These are runs of 4 systems, one row a step. Runs of the same system follow the same rule from any start.
In the rows, 128 means zero.
seq 1, q706 (5 x 28):
[[ 79 146 119 180 152 168 143 168 107 151 155 134 110  56 104 109 140 171
  139 134 123 122 137 166  99 107  88 128]
 [ 76 152 120 178 128 173 144 163 120 146 149 140 106  56 110 107 135 173
  147 144 131 123 131 164  92  99  79 112]
 [ 75 155 123 178 101 176 138 155 136 142 140 147 108  58 109 110 136 173
  152 151 132 117 126 160  84  98  73  98]
 [ 77 156 115 169  75 176 133 142 151 138 132 150 108  62 118 112 132 165
  154 153 138 116 120 154  81  92  70  90]
 [ 82 155 116 159  53 174 131 131 169 127 126 155 107  76 122 111 127 158
  152 161 143 112 121 144  77  95  66  83]]
seq 2, q134:
[[163 196 140 127 115 127 146 113  90  86  95 125 119 125 140 148 168 116
  114 141 152 118 156 139 160 119 133  54]
 [170 197 144 126 118 130 148 112  92  79  96 125 122 133 148 149 162 113
  118 143 149 120 151 137 165 119 135  54]
 [177 187 140 119 124 127 139 109  96  80  97 129 120 137 150 149 163 108
  112 140 147 120 149 133 172 122 144  55]
 [175 187 140 120 119 125 144 109  98  81  97 125 125 141 151 150 158 108
  111 135 148 119 148 129 170 125 147  55]
 [178 180 140 114 115 122 142 104 105  80  94 122 128 148 150 155 157 102
  112 139 144 122 147 122 165 130 144  59]]
seq 3, q267 (5 x 28):
[[ 92 158 110 156 142 166 155 157  78 133 148 127 108  72 111 131 132 175
  144 129 127 100 144 183 108 123 100 170]
 [103 176 112 153 156 165 162 160  63 130 147 119 112  83 108 141 141 171
  139 129 127 101 151 187 122 128 109 172]
 [115 178 116 149 167 150 164 158  49 122 146 113 116  89 115 150 148 162
  129 121 124 101 156 184 133 135 116 169]
 [128 180 119 142 175 145 165 157  38 114 143 112 115  95 115 153 149 159
  123 119 121 101 158 186 148 138 130 165]
 [138 186 125 137 184 138 167 151  32 102 138 104 119 104 125 156 151 144
  119 116 125 104 163 185 159 141 143 162]]
seq 4, q927, 5 rows:
[[ 97  49 127 139 159 113 106 147 193 156 152 133 150 127 115 106  90 130
  134 125 103 138 102 112  91 152 119 185]
 [ 93  56 126 151 156 119 106 151 188 161 151 130 147 119 107 101  96 135
  129 123 105 141 103 117  91 145 114 180]
 [ 87  61 121 155 157 124 114 152 183 165 158 130 144 108 105 101 105 144
  133 123 107 141 103 126  90 146 108 179]
 [ 85  72 123 162 156 134 119 159 171 168 161 131 140 107  96 102 114 150
  133 124 113 134 111 132  84 140 100 174]
 [ 75  89 121 162 152 141 123 160 161 166 160 132 138  97  92 103 118 156
  131 126 112 129 113 141  84 143  94 177]]

Which system made each of these runs?
seq 5 (4 x 28):
[[155 122 132 124 200 124 126 149 107 107 131 117  81  94 165 105 113 113
  139 101 109 161 124 115 182  78 192 125]
 [170 105 141 112 206 110 116 138 115 108 130 112 102 122 163 113 115 103
  128 105 107 164 118 105 188  94 201 125]
 [175  94 143 103 205  94 119 135 136 111 124 110 117 148 161 119 113  92
  119 102 111 166 121  95 192 112 205 128]
 [181  86 148  96 191  80 112 125 146 113 117 105 138 166 153 127 117  86
  114 106 112 159 121  91 181 138 197 138]]
  q134
seq 6, 4 rows:
[[126 102 125 112  80 132 102 108 201 103 108 143  99 114 170 105  95 105
  152 139 136 144  95  93 124  77 130  88]
 [123  97 125 119  86 128 105 113 208 105 105 144  99 110 169 100  98 103
  158 135 136 148  93  94 121  79 132  79]
 [114  94 129 127  99 123 104 118 203 113 107 145  97 107 165  99 101 105
  153 135 136 153  94  91 123  80 129  79]
 [114  89 130 135 109 130 102 126 207 119 112 147 100  97 159  90 108 107
  150 135 129 154 102  96 122  75 132  75]]
  q927
seq 7 (4 x 28):
[[109 127 112 143 207 147 141 171  80 125 156 111  99  73 129 121 117 156
  136 108 102 133 135 166 136 121 150 198]
 [101 142 111 155 188 154 143 173  84 131 153 117  92  65 125 119 117 162
  148 116 107 131 136 165 128 108 134 184]
 [ 93 147 114 162 173 160 143 172  92 132 153 124  89  59 122 114 124 163
  152 121 110 129 138 166 120  96 123 165]
 [ 89 153 110 161 152 168 140 165 107 131 145 125  88  49 126 109 120 172
  159 127 116 124 133 163 113  87 109 153]]
  q706
seq 8 (4 x 28):
[[127 110 136 155 244 116 143 171  79 146 163 109 142 116 100 121 146 138
   99 102 107 133 144 151 142 166 148 179]
 [112 119 135 166 232 129 146 174  81 149 163 114 135 100  97 116 148 153
  106 108 112 133 145 158 136 148 138 162]
 [104 125 129 177 220 142 146 178  88 156 159 116 131  86  98 112 153 158
  114 120 115 135 149 163 125 136 121 148]
 [ 96 140 129 178 202 146 143 180  94 157 158 126 122  73  98 110 150 165
  123 124 120 131 146 167 116 130 112 137]]
  q706
seq 9, 4 rows:
[[132 116 127 131 193 116 146 149  84 140 158 106 161 141  98 152 129 143
   99 113 115 106 141 159 126 191 134 210]
 [139 121 129 129 205 113 147 151  77 126 152 103 163 147 106 157 139 134
   98 109 113 110 145 159 140 191 145 208]
 [147 123 134 122 215 106 148 140  72 119 144 104 160 156 107 152 137 125
   97 103 114 116 148 151 151 189 155 205]
 [152 122 135 120 211  99 145 140  74 118 143  95 155 159 114 158 139 117
   98 100 111 117 152 147 160 189 165 201]]
  q267
seq 10:
[[131  50 125  99 152  99  95 129 192 127 133 122 121 141 152 114  71 104
  145 112 110 151  94  99 127 121 168 184]
 [124  49 130 113 162 101  92 136 192 138 139 122 114 130 151 105  73 110
  147 112 104 154  91 100 122 122 159 182]
 [114  48 126 121 170 111 100 146 188 145 142 124 119 121 143 102  78 124
  141 114  98 157  97 102 118 121 150 183]
 [107  52 127 135 176 118 102 152 182 144 150 129 121 109 137 102  83 127
  143 116 100 156  98 112 113 121 146 182]]
  q927
